50 stands for zero in the data rows.
Here are some numbered points:
59 69 58 31 70 54 38 34 60 58 60 45 73 00 44 60 34 42 38 42 33 61 51 59 37 72 40 38 28 38 78 69 0
53 41 46 54 43 60 39 68 42 38 39 42 53 65 51 34 54 48 54 61 48 31 46 45 42 43 47 62 59 60 36 51 1
77 53 66 37 74 13 58 65 31 36 35 58 49 84 52 66 59 45 79 55 53 76 20 68 62 62 99 64 75 57 62 48 2
72 65 60 51 80 21 53 45 20 48 45 67 52 60 55 49 46 49 97 54 55 97 18 70 54 68 90 69 64 79 70 37 3
42 09 57 46 54 70 63 51 78 33 60 70 80 46 26 49 95 87 29 72 55 00 90 29 40 47 23 00 58 35 57 34 4
72 52 54 68 74 13 79 39 16 57 44 60 49 82 58 54 61 49 99 67 45 96 26 64 63 52 93 96 75 85 52 30 5
49 47 43 49 38 57 44 59 60 42 51 71 56 41 48 36 59 46 40 40 65 62 61 41 70 41 50 22 51 28 44 32 6
47 60 67 55 60 26 83 10 44 65 49 65 40 25 67 51 55 31 57 64 55 89 47 84 67 54 92 79 41 65 63 57 7
40 38 46 68 29 31 53 55 49 85 25 36 52 99 60 70 65 63 54 36 68 40 36 68 64 36 46 52 69 63 44 65 8
56 66 46 51 42 55 19 57 65 38 49 67 64 26 34 40 49 45 41 26 61 68 48 51 56 38 52 27 50 29 65 62 9
61 46 54 76 67 15 92 37 22 61 39 57 41 87 65 52 70 46 84 74 45 94 35 68 71 42 97 99 64 77 41 30 10
49 40 31 60 42 42 59 44 74 63 74 33 61 47 46 55 35 63 66 49 72 60 48 60 51 51 23 52 68 46 34 20 11
52 52 29 63 39 51 51 53 67 53 45 32 34 67 52 42 60 63 50 47 49 42 60 34 46 50 41 43 47 45 44 45 12
56 69 74 54 65 27 89 32 52 57 35 45 44 49 68 45 56 33 69 46 52 68 49 83 62 62 99 82 44 62 64 66 13
47 50 61 58 56 48 78 43 46 64 39 30 35 73 59 28 49 52 57 41 59 58 55 60 46 63 64 78 52 71 58 64 14
70 57 64 44 73 17 53 67 37 40 17 47 50 81 48 55 49 51 82 44 62 70 26 73 61 61 99 63 68 57 71 60 15
55 34 53 62 41 77 34 61 56 34 50 65 31 35 33 39 58 66 33 54 50 36 63 19 49 56 25 24 58 25 65 34 16
49 67 64 45 72 45 58 17 32 49 80 86 50 18 45 39 46 40 39 73 38 99 50 68 48 63 72 80 32 78 65 50 17
52 46 35 49 41 81 28 59 73 36 57 55 63 34 39 27 53 54 22 47 48 38 64 39 35 41 36 14 66 33 69 51 18
64 46 65 47 42 84 40 56 52 30 42 69 43 28 40 44 54 65 39 52 51 19 62 16 41 45 21 20 55 33 68 35 19
44 45 60 76 46 39 42 25 59 88 41 48 58 76 60 64 61 67 43 33 70 57 48 79 69 42 61 64 48 62 59 84 20
63 39 52 44 44 79 52 64 44 30 38 47 53 49 54 29 55 49 51 58 38 00 67 21 36 29 21 36 44 41 56 49 21
56 51 35 42 39 79 32 58 67 40 59 53 58 46 36 30 50 56 31 45 43 30 67 37 28 34 34 24 70 33 70 47 22
51 46 31 51 40 44 57 46 82 65 73 35 66 44 46 56 29 64 63 50 75 61 43 56 48 52 22 52 64 49 35 24 23
60 38 65 59 42 78 38 60 56 29 53 63 36 29 35 41 58 67 35 58 51 26 62 15 44 49 26 21 59 30 66 36 24
51 39 48 46 35 54 43 62 43 39 46 62 57 53 46 37 48 49 50 55 62 42 50 41 60 27 43 38 54 45 38 34 25
28 59 44 37 47 52 27 43 52 57 63 41 74 19 50 77 29 36 33 38 55 27 51 54 56 49 24 31 27 34 34 68 26
43 43 43 59 48 50 77 52 52 59 47 33 48 78 54 66 53 46 56 57 39 46 57 28 49 39 41 52 57 47 29 29 27
64 49 59 43 59 28 84 65 26 37 72 71 40 76 56 54 63 44 69 90 26 83 34 50 60 56 90 81 64 74 43 21 28
62 49 55 75 67 14 87 37 20 59 40 63 41 86 64 48 67 39 88 70 44 98 40 72 75 42 98 99 72 82 41 31 29
73 52 59 40 61 22 85 75 26 37 67 67 41 81 55 57 60 43 78 87 38 72 26 53 61 54 97 80 69 71 42 22 30
54 46 55 47 60 58 73 42 58 67 57 36 64 52 58 67 53 49 48 50 25 50 56 29 43 53 39 52 43 41 43 39 31
57 84 29 55 29 72 15 34 58 36 55 47 66 44 84 66 31 51 39 76 41 00 58 41 19 49 30 54 58 69 35 62 32
38 68 25 28 50 53 29 51 66 48 39 42 72 15 54 31 33 26 36 33 43 48 46 57 34 47 61 39 27 29 51 59 33
49 59 53 46 56 55 38 44 57 50 57 30 40 35 54 66 38 55 46 45 42 25 53 46 33 70 37 43 44 45 60 55 34
66 51 54 74 69 15 89 39 20 58 47 67 38 90 71 52 68 39 90 69 45 92 37 63 76 43 99 99 71 85 42 32 35
50 50 58 32 65 60 59 35 62 63 64 42 69 28 52 65 52 46 44 47 26 58 57 43 43 59 35 44 38 35 53 50 36
55 57 42 41 41 55 30 56 57 39 55 69 69 42 45 43 58 45 34 33 55 61 57 43 58 36 45 30 62 30 64 61 37
53 48 29 44 38 75 39 59 69 40 54 49 59 58 45 26 46 57 31 52 50 28 67 34 27 31 29 33 67 37 60 42 38
83 52 61 39 65 11 76 68 28 37 52 65 37 84 55 58 60 46 82 77 45 72 24 57 63 51 99 73 80 64 48 33 39
64 56 73 54 65 28 87 46 51 58 38 40 42 65 63 47 59 47 61 50 51 63 51 74 55 64 98 82 48 59 52 71 40
43 61 36 34 45 59 41 49 52 47 51 42 69 45 49 60 31 51 42 58 60 08 55 51 35 34 07 50 42 45 42 55 41
46 62 64 60 70 43 34 00 51 76 62 70 66 15 48 50 48 56 29 39 57 93 51 80 62 60 66 60 26 70 80 86 42
33 39 33 48 37 60 37 57 60 59 70 39 51 45 44 73 53 47 30 38 38 35 57 34 65 53 30 33 37 34 13 58 43
46 55 57 72 52 39 31 11 53 86 51 56 63 53 52 59 59 59 37 36 61 72 52 81 67 52 52 51 41 65 68 92 44
38 73 23 25 48 43 27 38 79 63 50 52 84 00 49 43 18 32 37 27 59 67 37 72 42 56 55 33 29 24 55 54 45
37 38 49 61 25 33 56 68 42 69 21 35 40 99 53 70 63 55 55 42 67 35 35 70 61 38 42 48 76 56 39 51 46
48 34 49 49 20 68 27 78 56 45 56 39 46 45 35 61 61 58 35 36 37 16 61 22 56 40 00 28 26 34 23 49 47
55 64 41 52 41 52 13 61 62 46 43 60 54 24 32 46 49 45 45 29 55 65 42 50 58 44 53 32 47 30 63 61 48
44 46 62 64 51 49 78 46 43 59 29 31 44 82 62 29 57 58 59 41 59 60 53 56 50 63 61 77 48 73 62 69 49
38 69 24 28 53 54 21 36 80 60 50 44 83 00 49 44 22 26 39 26 62 63 46 67 39 53 54 33 30 25 59 54 50
50 71 76 58 63 26 86 26 50 58 34 46 42 40 70 42 57 34 61 49 48 74 47 80 66 62 92 79 42 68 64 58 51
44 57 47 70 46 31 55 53 48 40 34 55 22 71 61 53 48 50 72 48 81 43 49 39 47 47 69 48 73 59 44 47 52
55 36 47 50 39 57 48 67 46 39 47 53 55 61 50 38 51 50 50 55 55 31 46 41 55 29 45 47 60 54 32 37 53
68 51 59 69 73 15 79 42 19 54 46 61 46 90 63 55 68 48 98 78 46 99 30 67 69 48 91 92 76 80 48 23 54
47 62 41 52 40 49 12 61 60 40 44 61 60 26 36 44 55 43 41 29 57 65 51 52 54 42 51 31 49 35 63 63 55
47 33 46 59 35 63 39 65 52 60 49 38 39 59 48 45 51 65 53 62 39 34 49 36 49 48 30 38 46 55 28 39 56
42 44 59 81 65 58 68 52 26 33 38 38 18 69 58 49 65 44 66 51 37 37 61 42 53 39 59 64 63 64 30 59 57
42 68 71 42 61 35 77 08 51 67 62 61 42 11 67 48 50 34 47 50 59 80 49 77 60 63 78 67 34 65 68 67 58
47 45 56 47 50 54 75 46 59 62 60 35 64 58 55 68 57 49 48 52 35 51 55 32 54 54 41 52 46 37 43 32 59
48 52 40 62 44 52 18 71 61 46 43 46 44 44 40 50 48 54 49 44 50 52 48 45 47 43 46 42 47 37 46 49 60
46 52 40 44 34 63 45 53 58 44 46 38 62 60 45 43 31 59 42 65 59 10 59 38 30 30 12 46 53 41 44 49 61
66 54 60 41 64 30 85 54 24 32 76 70 39 72 54 51 57 36 65 91 30 81 30 50 57 56 91 85 60 77 39 29 62
46 31 43 67 32 70 34 68 62 39 63 52 25 58 35 45 65 65 24 47 39 46 68 24 50 54 34 38 57 34 38 33 63
54 53 55 37 64 58 65 37 59 64 61 37 66 34 55 69 48 50 44 51 27 53 53 41 44 57 37 42 42 38 53 45 64
46 37 61 35 33 42 59 80 34 52 32 41 39 82 58 61 52 39 59 52 59 41 41 51 50 53 42 38 70 59 47 29 65
62 51 68 52 64 34 87 42 49 56 35 38 32 75 63 45 60 51 66 56 50 60 46 77 56 62 95 81 48 66 56 73 66
58 35 61 59 42 77 37 58 56 28 53 61 33 30 34 44 59 68 36 55 52 31 70 23 45 50 25 16 59 27 65 35 67
47 36 48 42 44 69 58 55 42 44 54 52 67 70 44 46 53 51 35 57 41 33 63 33 52 40 30 56 50 51 36 43 68
56 36 43 50 37 55 46 68 38 32 42 55 50 61 54 36 53 47 51 57 47 28 47 44 51 30 49 58 60 62 34 41 69
49 55 65 62 67 22 82 14 37 67 49 65 40 38 74 53 60 37 62 66 51 91 41 83 71 51 96 87 44 68 57 49 70
35 72 26 24 49 42 28 35 83 66 56 44 79 00 47 41 24 30 41 25 63 72 35 70 40 60 51 31 32 26 53 54 71
52 41 50 46 41 54 41 60 45 36 47 71 61 47 51 36 52 49 46 46 69 45 56 39 65 28 45 29 50 39 45 33 72
47 44 57 78 61 58 72 59 27 29 38 43 21 65 56 49 64 45 69 54 40 36 69 43 53 35 59 68 68 67 26 50 73
83 48 59 35 66 16 71 70 27 34 45 65 49 82 52 62 54 42 84 69 46 71 21 65 64 59 99 69 74 63 54 37 74
45 31 42 51 31 75 17 79 64 38 50 55 53 30 30 45 60 44 19 29 30 40 62 22 58 43 23 12 36 22 39 48 75
32 53 40 36 50 53 56 36 54 45 67 61 58 37 51 42 41 51 32 54 46 31 68 48 42 59 42 33 41 41 58 51 76
64 51 58 40 65 30 79 58 22 40 74 66 41 67 53 46 56 45 61 87 26 86 35 53 53 53 84 84 54 81 47 31 77
62 55 60 57 70 18 53 59 38 48 18 44 51 89 44 47 50 56 74 40 64 65 34 70 54 66 95 72 62 61 69 60 78
49 45 33 42 41 82 20 60 76 35 61 65 62 22 37 33 49 49 20 33 44 55 67 39 44 46 40 05 50 26 71 49 79
43 39 42 48 40 78 07 75 66 41 51 59 52 23 30 41 55 46 16 24 34 48 61 29 53 48 34 12 33 22 47 46 80
57 59 56 44 66 37 69 40 29 44 74 71 47 43 46 43 52 40 51 84 28 98 37 57 51 54 80 82 45 83 55 39 81
52 46 37 39 38 79 12 64 77 40 59 64 56 17 29 38 50 47 11 27 32 58 63 36 37 44 38 04 44 19 63 51 82
54 51 34 46 36 69 44 50 63 40 44 46 63 66 47 34 39 60 36 65 55 08 66 39 23 28 13 49 65 43 54 40 83
43 79 64 47 76 46 41 06 38 61 77 80 59 06 44 45 46 43 32 63 46 99 46 70 55 70 64 71 24 75 76 69 84
70 62 55 42 73 27 58 61 33 46 45 60 53 52 46 51 41 47 80 48 59 85 19 69 44 78 96 64 58 74 73 53 85
45 49 53 77 48 36 40 28 55 85 34 37 60 80 56 66 65 67 47 31 64 54 50 73 70 44 50 53 51 58 49 83 86
Which three points above are nearest to each new point? Their numbers follow each, nearest first.
48 60 44 68 41 35 51 54 51 35 31 51 20 63 60 44 46 52 75 46 84 42 52 44 46 47 77 52 74 67 51 48 --> 52 1 73
46 57 58 32 57 62 41 37 51 53 56 37 45 22 50 68 34 53 42 48 44 21 46 53 33 68 42 36 41 47 61 57 --> 34 76 64
40 54 70 47 50 43 81 16 52 67 59 48 41 31 71 41 54 45 49 45 57 72 56 70 52 62 64 66 34 68 69 68 --> 58 51 7
39 57 44 68 45 36 58 52 51 44 31 50 25 77 62 56 51 50 68 47 75 42 49 43 49 42 66 52 71 56 44 39 --> 52 12 65
74 63 55 55 82 22 61 46 18 49 48 69 55 64 52 51 53 48 93 55 54 99 20 65 60 61 89 76 76 87 68 32 --> 3 5 85
44 56 54 44 52 60 41 37 52 53 58 33 42 27 51 67 40 51 50 49 44 27 53 53 31 65 41 45 38 46 59 62 --> 34 64 76
55 51 47 39 40 56 37 54 52 40 61 67 70 51 48 46 61 46 34 42 53 56 64 41 53 33 38 35 60 34 50 58 --> 37 72 6
34 52 42 37 45 52 28 51 54 58 68 39 67 22 49 77 33 42 33 31 49 35 55 52 56 51 24 27 23 32 27 64 --> 26 43 41
49 52 36 61 42 54 47 47 67 59 54 36 35 59 56 56 53 53 55 48 46 33 58 41 38 58 45 40 49 46 53 53 --> 12 34 56
52 50 27 67 40 50 52 61 70 47 45 44 45 66 45 35 62 52 48 45 51 56 68 33 52 44 41 43 48 31 45 46 --> 12 60 6
63 43 51 45 40 77 52 63 42 27 36 44 49 52 53 36 56 51 50 54 36 02 69 17 36 30 21 32 47 46 52 47 --> 21 19 83
32 61 46 28 52 47 25 49 52 53 56 45 72 15 49 77 25 38 36 40 57 20 45 50 53 49 27 29 24 35 37 65 --> 26 41 34
62 46 58 47 43 77 49 67 42 23 32 46 51 46 49 33 54 52 52 55 40 03 66 16 34 34 23 29 47 42 57 40 --> 21 19 24
43 27 50 52 19 74 21 77 49 46 49 45 48 46 35 58 58 52 30 40 34 15 57 15 56 40 01 23 31 28 22 41 --> 47 75 43
46 43 44 59 53 50 75 58 57 53 47 35 45 83 49 68 54 52 60 53 47 40 61 28 48 45 44 60 59 50 32 29 --> 27 59 12
54 66 48 37 63 52 31 37 48 51 51 47 60 08 47 48 34 40 43 44 37 51 43 63 34 70 48 54 35 50 67 66 --> 0 34 33
48 50 34 41 43 64 46 64 50 39 33 38 59 46 55 27 48 34 43 45 32 18 60 29 35 28 35 42 39 39 44 60 --> 21 61 38
34 37 33 57 37 61 34 60 60 52 69 41 50 52 45 68 52 47 27 34 34 38 61 39 59 49 37 36 39 37 18 57 --> 43 47 56
41 33 34 57 34 61 37 65 61 56 71 39 43 59 46 62 60 53 28 37 34 44 62 31 58 45 34 37 39 35 18 53 --> 43 63 56
62 58 53 52 68 30 62 59 36 47 45 56 51 64 47 42 45 49 76 52 54 70 21 65 46 74 95 71 60 72 65 55 --> 85 78 3
48 54 26 71 35 46 55 60 67 46 51 37 36 69 49 39 62 59 50 48 51 52 72 33 51 50 43 46 50 37 43 47 --> 12 60 63
36 62 44 27 52 55 27 40 51 50 56 47 75 21 51 72 27 42 39 47 65 20 52 55 48 45 19 37 25 30 44 61 --> 26 41 76
52 54 49 52 54 56 48 42 62 53 55 29 37 44 52 63 48 58 54 46 42 28 51 45 35 61 34 40 47 50 51 60 --> 34 12 64
31 60 43 25 48 53 23 47 54 53 61 45 68 20 48 75 26 40 37 40 59 23 51 53 50 49 26 31 23 30 32 67 --> 26 41 43
40 32 56 39 50 67 60 53 37 44 51 52 66 58 42 53 49 45 27 66 37 28 57 35 46 45 30 55 45 48 36 40 --> 68 53 59
32 41 36 47 37 54 35 61 56 56 71 35 57 43 45 72 50 47 31 39 45 38 56 39 61 51 31 37 38 34 23 63 --> 43 26 47
36 55 42 33 54 57 58 27 54 44 58 59 57 35 52 49 38 50 35 56 47 33 68 47 43 57 39 30 44 39 64 50 --> 76 64 34
43 28 49 50 26 76 24 78 57 46 46 46 45 38 36 61 59 55 32 38 31 23 61 15 57 34 05 19 29 33 25 41 --> 47 75 80
40 44 39 57 46 43 76 57 53 52 37 40 39 87 56 65 49 49 60 52 55 44 56 33 52 40 54 59 67 53 30 30 --> 27 52 65
37 59 40 34 43 59 40 43 46 44 46 47 71 36 50 60 27 45 39 55 63 15 57 51 40 40 08 42 42 36 45 58 --> 41 61 26
41 48 55 29 59 63 38 37 46 56 52 38 50 18 48 74 34 47 38 54 42 23 52 52 36 64 35 43 35 53 53 53 --> 34 64 36
50 72 54 31 69 56 33 33 50 48 57 52 62 00 45 51 39 41 43 43 30 57 48 72 35 75 49 50 31 50 71 71 --> 0 36 34
41 31 57 38 52 71 51 51 33 47 52 47 62 46 52 55 39 48 31 58 39 19 56 36 38 45 26 49 46 51 44 40 --> 68 41 61
45 42 49 64 47 47 73 54 50 56 41 37 44 79 54 62 49 53 58 53 53 45 54 29 52 42 52 56 62 48 34 34 --> 27 59 12
37 48 48 36 51 57 52 34 58 49 60 66 48 30 57 45 40 53 36 53 50 29 68 45 42 57 37 35 38 45 58 46 --> 76 34 36
54 34 63 32 34 49 56 74 29 39 44 50 41 79 56 57 51 42 56 54 58 39 45 48 44 57 35 34 71 56 50 28 --> 65 53 69
62 60 55 46 74 31 58 56 35 47 48 56 51 55 45 47 42 47 79 50 61 79 14 60 44 78 91 63 58 76 71 59 --> 85 3 15
54 38 51 41 43 62 57 59 40 40 54 54 72 72 47 44 58 50 32 54 45 38 65 33 55 32 31 52 62 44 38 50 --> 68 53 25
44 57 62 34 63 67 42 33 54 52 54 35 47 14 53 69 33 52 43 52 44 26 51 50 36 67 35 43 38 47 57 58 --> 34 64 36
30 56 43 34 51 51 23 45 53 57 62 45 67 18 52 73 34 43 34 35 52 30 54 53 53 49 26 29 26 35 31 63 --> 26 43 41
66 42 62 45 44 80 54 67 42 26 33 52 47 42 52 36 55 54 48 58 42 00 68 20 40 34 17 27 49 40 61 41 --> 21 19 24
48 39 45 61 35 63 39 70 53 56 52 34 37 60 45 51 52 69 54 59 45 37 48 43 48 42 32 39 50 52 31 36 --> 56 12 53
56 66 57 30 70 59 49 25 54 58 62 46 73 02 50 61 38 45 40 41 28 63 46 58 40 71 43 38 34 39 66 61 --> 0 36 64
46 32 48 41 47 65 58 57 38 40 59 51 67 64 50 51 48 49 30 62 42 26 55 37 54 36 33 58 49 53 35 38 --> 68 53 69
46 32 59 28 30 45 57 82 30 52 32 43 43 78 59 64 50 40 55 53 56 40 39 57 39 50 32 33 71 54 49 33 --> 65 46 53
34 31 37 70 31 63 41 65 63 51 65 45 34 74 41 53 64 64 30 44 35 46 66 28 55 52 37 35 56 38 24 41 --> 63 56 12
42 33 50 39 49 70 52 51 35 41 53 43 64 58 45 53 50 48 28 64 37 28 61 36 49 41 31 52 49 48 34 44 --> 68 53 1
47 58 56 35 56 62 40 36 50 57 54 33 42 22 52 66 40 50 48 46 43 23 48 52 35 67 39 40 38 52 60 59 --> 34 64 36
45 58 60 68 61 43 31 10 54 80 50 56 63 41 51 59 56 63 35 36 63 75 49 84 68 51 56 53 34 65 68 90 --> 44 42 20
43 59 74 46 52 46 84 13 52 69 57 51 38 19 72 46 51 42 51 46 58 74 49 72 53 61 69 64 36 70 66 66 --> 58 7 51
38 56 60 36 65 67 42 38 46 50 53 36 53 19 50 68 36 47 37 52 42 25 49 56 34 64 34 42 34 50 56 49 --> 34 64 36
49 56 43 66 40 58 11 71 63 48 44 49 42 40 35 49 51 48 46 43 53 60 42 46 50 44 41 45 47 32 46 55 --> 60 48 55
46 50 35 66 35 52 55 57 64 51 53 38 30 70 51 43 60 59 52 46 48 41 65 37 46 45 37 47 54 44 43 48 --> 12 56 27
52 47 43 55 36 57 48 58 60 41 50 69 51 46 46 35 56 51 43 41 59 62 60 35 63 39 51 29 46 27 52 35 --> 6 72 25
37 70 26 36 52 53 32 53 62 47 39 44 77 21 51 33 33 28 38 40 44 38 48 56 38 45 56 44 29 35 42 61 --> 33 50 45
42 35 51 39 50 57 51 44 58 55 60 51 45 36 54 46 41 58 47 63 46 30 63 44 40 57 29 27 38 52 45 44 --> 76 34 56
43 52 36 62 37 52 46 60 67 42 52 65 53 46 47 32 58 54 41 43 69 66 61 37 65 41 47 29 44 23 48 34 --> 6 72 37
44 60 43 61 42 34 46 53 45 34 36 58 18 66 60 45 44 49 73 40 85 37 51 50 54 47 70 50 66 68 47 51 --> 52 69 1
44 43 61 42 32 65 23 52 53 51 58 58 46 33 46 70 46 59 42 47 52 09 55 34 53 44 00 22 35 25 45 50 --> 47 41 19
50 35 48 41 41 62 53 67 40 43 56 56 68 72 47 47 53 46 29 52 44 35 59 31 55 31 36 54 55 44 38 45 --> 68 53 25
45 35 60 36 25 65 23 56 56 59 54 48 55 32 48 67 47 60 41 44 46 08 53 31 53 43 00 24 34 31 38 49 --> 47 43 41
35 37 51 40 51 68 54 54 42 42 53 45 56 55 44 58 45 49 33 56 41 24 61 43 46 42 27 48 48 50 37 43 --> 68 53 61
47 36 47 48 40 58 47 54 56 58 59 44 39 51 55 48 46 62 49 60 42 29 58 39 40 51 23 34 43 48 35 35 --> 56 12 68
52 54 44 51 54 61 37 61 44 39 42 48 50 47 47 41 43 43 48 55 47 37 39 56 37 50 47 67 50 59 46 59 --> 1 69 60
56 55 55 64 69 33 59 59 37 43 18 40 48 96 44 43 51 57 73 38 68 67 36 66 49 69 84 76 64 65 68 61 --> 78 15 49
48 36 43 65 38 58 34 71 59 54 45 36 34 60 42 48 51 63 50 58 43 39 42 45 49 48 40 41 46 48 29 41 --> 56 60 12
36 29 32 71 29 67 36 69 58 52 63 44 38 68 39 52 64 65 27 45 35 43 62 24 56 53 36 40 56 32 28 38 --> 63 56 43
47 50 41 67 36 54 23 70 57 49 45 44 36 49 39 46 57 56 48 49 45 52 44 44 49 46 40 45 49 42 36 52 --> 60 56 12
56 66 55 30 68 58 46 29 57 66 64 46 69 00 47 61 37 41 41 45 30 62 50 59 41 73 48 41 27 33 68 63 --> 0 36 64
40 49 58 34 62 62 37 37 52 57 56 38 50 14 51 71 29 47 37 52 43 23 49 51 30 69 32 38 34 51 58 55 --> 34 64 36
33 37 34 58 38 57 35 59 63 58 70 38 48 60 44 66 57 52 30 37 38 41 61 34 60 47 37 35 38 36 16 52 --> 43 56 63
37 64 23 33 49 58 36 52 59 45 33 42 71 32 53 34 37 30 40 35 41 35 52 52 36 38 49 44 30 34 48 59 --> 33 76 50
47 26 56 54 31 74 26 75 51 45 49 37 49 44 39 66 54 55 37 46 37 16 55 17 59 37 00 25 33 30 27 44 --> 47 75 43
41 30 50 71 39 70 36 67 62 39 51 54 27 59 34 39 62 68 35 56 39 41 65 24 55 54 32 33 57 28 43 37 --> 63 16 67
54 68 58 31 68 59 40 32 55 52 55 47 68 00 46 56 35 40 42 43 32 60 45 60 33 71 42 46 27 44 73 71 --> 0 36 64
52 57 31 40 43 73 44 64 47 43 30 43 61 47 57 28 48 37 46 45 33 14 60 34 39 28 40 43 38 42 45 50 --> 21 1 38
45 52 38 63 46 32 54 49 50 44 37 52 27 71 58 55 44 52 71 43 77 45 50 44 51 41 70 49 71 58 41 42 --> 52 12 53
47 36 60 46 22 66 24 62 53 46 52 44 48 36 42 64 54 58 42 51 45 07 56 25 54 42 00 23 36 31 27 49 --> 47 43 56
51 48 42 44 39 71 48 66 46 35 28 49 54 56 53 26 48 40 47 48 30 06 64 27 36 30 36 43 38 41 47 48 --> 21 69 61
40 53 44 29 51 52 56 33 57 44 58 61 58 29 51 46 43 56 32 52 48 33 71 51 40 60 35 28 40 45 58 49 --> 76 34 36
41 51 42 65 46 34 67 51 51 47 36 45 27 82 55 58 49 49 65 48 63 45 53 37 54 43 64 57 70 54 37 38 --> 52 27 12
44 31 62 50 22 67 27 72 49 48 53 45 49 48 37 67 54 57 39 44 40 09 57 23 56 40 00 27 31 25 33 46 --> 47 75 43
48 33 46 65 36 58 36 69 62 59 52 32 37 60 47 45 56 63 52 62 47 34 44 41 45 42 32 44 38 46 31 40 --> 56 12 60
63 61 56 40 73 30 56 57 35 45 45 49 51 61 48 46 49 45 78 55 56 78 22 66 46 72 96 69 55 69 66 56 --> 85 3 15
33 61 42 35 44 55 32 46 48 44 48 42 70 35 53 59 26 46 40 55 62 13 50 54 38 39 14 39 33 36 42 57 --> 41 26 61
57 45 45 41 42 77 51 67 38 35 33 41 57 54 58 29 49 41 44 54 34 04 65 28 34 25 26 39 39 45 48 49 --> 21 61 83
56 54 54 64 64 35 59 58 43 46 16 34 42 93 47 42 51 51 74 37 65 67 39 63 48 60 84 73 63 68 61 63 --> 78 15 49
41 43 49 41 49 57 52 37 61 53 60 57 53 32 56 43 44 58 41 57 44 27 59 48 41 57 32 27 38 49 54 45 --> 76 34 64
13 40 19 40 32 66 65 35 43 15 44 46 65 48 59 80 48 61 37 74 31 45 53 51 50 54 43 44 48 51 66 65 --> 76 68 64
51 48 34 63 37 54 46 61 59 44 53 60 50 55 47 33 60 52 47 50 61 63 63 42 64 44 49 35 46 26 46 37 --> 6 72 25
44 36 58 33 24 33 53 75 35 53 28 44 44 83 54 67 51 49 58 50 62 38 35 60 50 47 37 40 69 49 44 37 --> 65 46 53
47 46 33 70 35 48 54 57 67 44 48 46 38 71 50 37 62 58 46 44 51 55 66 34 53 47 43 40 56 40 46 42 --> 12 63 60
52 31 45 62 39 66 47 63 56 51 55 36 38 58 51 48 52 67 45 63 45 35 49 41 44 42 29 31 43 56 28 38 --> 56 12 53
54 63 57 28 70 62 37 28 57 55 61 45 69 00 48 58 31 43 39 39 32 61 48 61 41 72 46 43 25 37 70 67 --> 0 36 64
32 49 38 40 46 53 26 44 57 59 65 40 66 24 47 83 39 49 33 37 43 29 54 46 57 51 27 30 26 33 26 66 --> 26 43 34
40 30 42 71 33 67 36 67 61 48 63 50 26 62 31 44 63 67 30 45 36 43 63 21 54 53 36 36 56 31 34 40 --> 63 56 16
47 59 69 44 55 48 81 13 51 74 65 49 38 24 76 41 51 43 50 47 60 70 48 75 56 62 66 66 34 66 70 66 --> 58 7 51
49 58 50 44 49 57 47 39 55 52 55 29 41 35 49 63 41 51 48 47 43 27 55 45 38 64 40 44 46 47 60 57 --> 34 64 76
39 41 51 69 28 32 52 45 53 85 22 31 47 99 59 65 70 63 55 40 70 40 42 75 63 36 44 56 63 66 42 67 --> 8 46 86
49 55 38 58 45 53 48 51 66 50 48 36 32 61 52 51 58 58 54 46 47 38 61 37 42 55 39 46 50 43 49 52 --> 12 60 56
42 47 41 32 49 53 55 34 60 48 64 57 52 30 54 49 41 56 45 51 50 30 63 52 45 57 33 28 36 46 53 43 --> 76 34 64
52 54 46 54 48 55 45 45 61 57 54 24 35 43 52 56 48 54 53 49 48 31 60 43 36 55 38 46 45 45 58 59 --> 34 12 60
46 46 44 60 42 62 16 69 60 51 41 40 37 53 33 48 43 53 46 45 55 50 44 47 50 46 37 38 45 40 40 53 --> 60 56 12
40 49 48 29 50 57 58 37 55 51 63 67 56 31 56 45 40 55 39 58 53 35 67 47 40 64 33 27 39 42 57 50 --> 76 36 64
54 55 62 70 68 17 86 22 34 66 44 61 35 53 68 53 66 35 67 67 48 92 42 75 72 49 96 91 48 74 54 41 --> 70 7 10
53 67 52 32 68 55 32 40 52 51 52 48 59 03 43 46 35 40 38 46 36 55 43 66 37 68 47 56 30 45 72 74 --> 0 33 36
46 54 44 62 45 29 50 50 47 38 32 55 19 69 59 45 47 49 72 42 92 45 53 46 50 45 70 50 71 66 42 46 --> 52 65 69
51 40 51 41 42 64 62 59 39 42 61 53 69 71 50 48 52 50 29 57 42 32 63 33 50 33 35 49 50 46 33 42 --> 68 53 25
39 61 23 36 45 65 37 56 55 46 32 37 71 36 52 28 39 25 40 40 37 25 62 46 32 38 47 44 31 37 48 60 --> 33 76 41
39 29 37 70 32 70 42 65 66 44 62 47 27 72 32 47 70 64 26 45 35 44 62 24 55 53 34 35 58 34 27 44 --> 63 56 12
51 29 46 54 38 63 44 58 58 60 58 37 36 56 48 47 50 65 51 61 46 30 51 37 46 53 25 35 42 51 34 34 --> 56 12 53
33 29 35 67 33 64 44 68 60 47 65 43 34 69 39 52 69 58 28 46 36 44 64 23 57 49 32 40 49 38 18 43 --> 63 43 56
59 39 47 42 43 72 52 64 41 32 34 44 54 53 56 28 56 45 49 51 34 03 66 22 32 27 22 39 40 43 51 48 --> 21 61 83
56 55 50 39 42 56 37 54 54 36 56 68 70 49 43 47 59 43 32 36 51 57 59 38 59 37 44 35 52 34 55 61 --> 37 6 9
48 48 32 70 40 53 56 57 65 46 55 40 36 67 50 40 62 59 54 40 45 46 62 33 50 47 41 42 56 41 44 47 --> 12 56 60
44 36 61 49 29 71 24 63 57 47 53 48 54 48 42 62 56 56 36 39 42 09 56 23 55 41 00 24 27 29 34 46 --> 47 75 43
30 62 46 24 46 49 24 43 54 54 60 45 74 18 53 74 27 44 39 45 56 21 52 53 52 50 20 32 26 34 38 62 --> 26 41 34
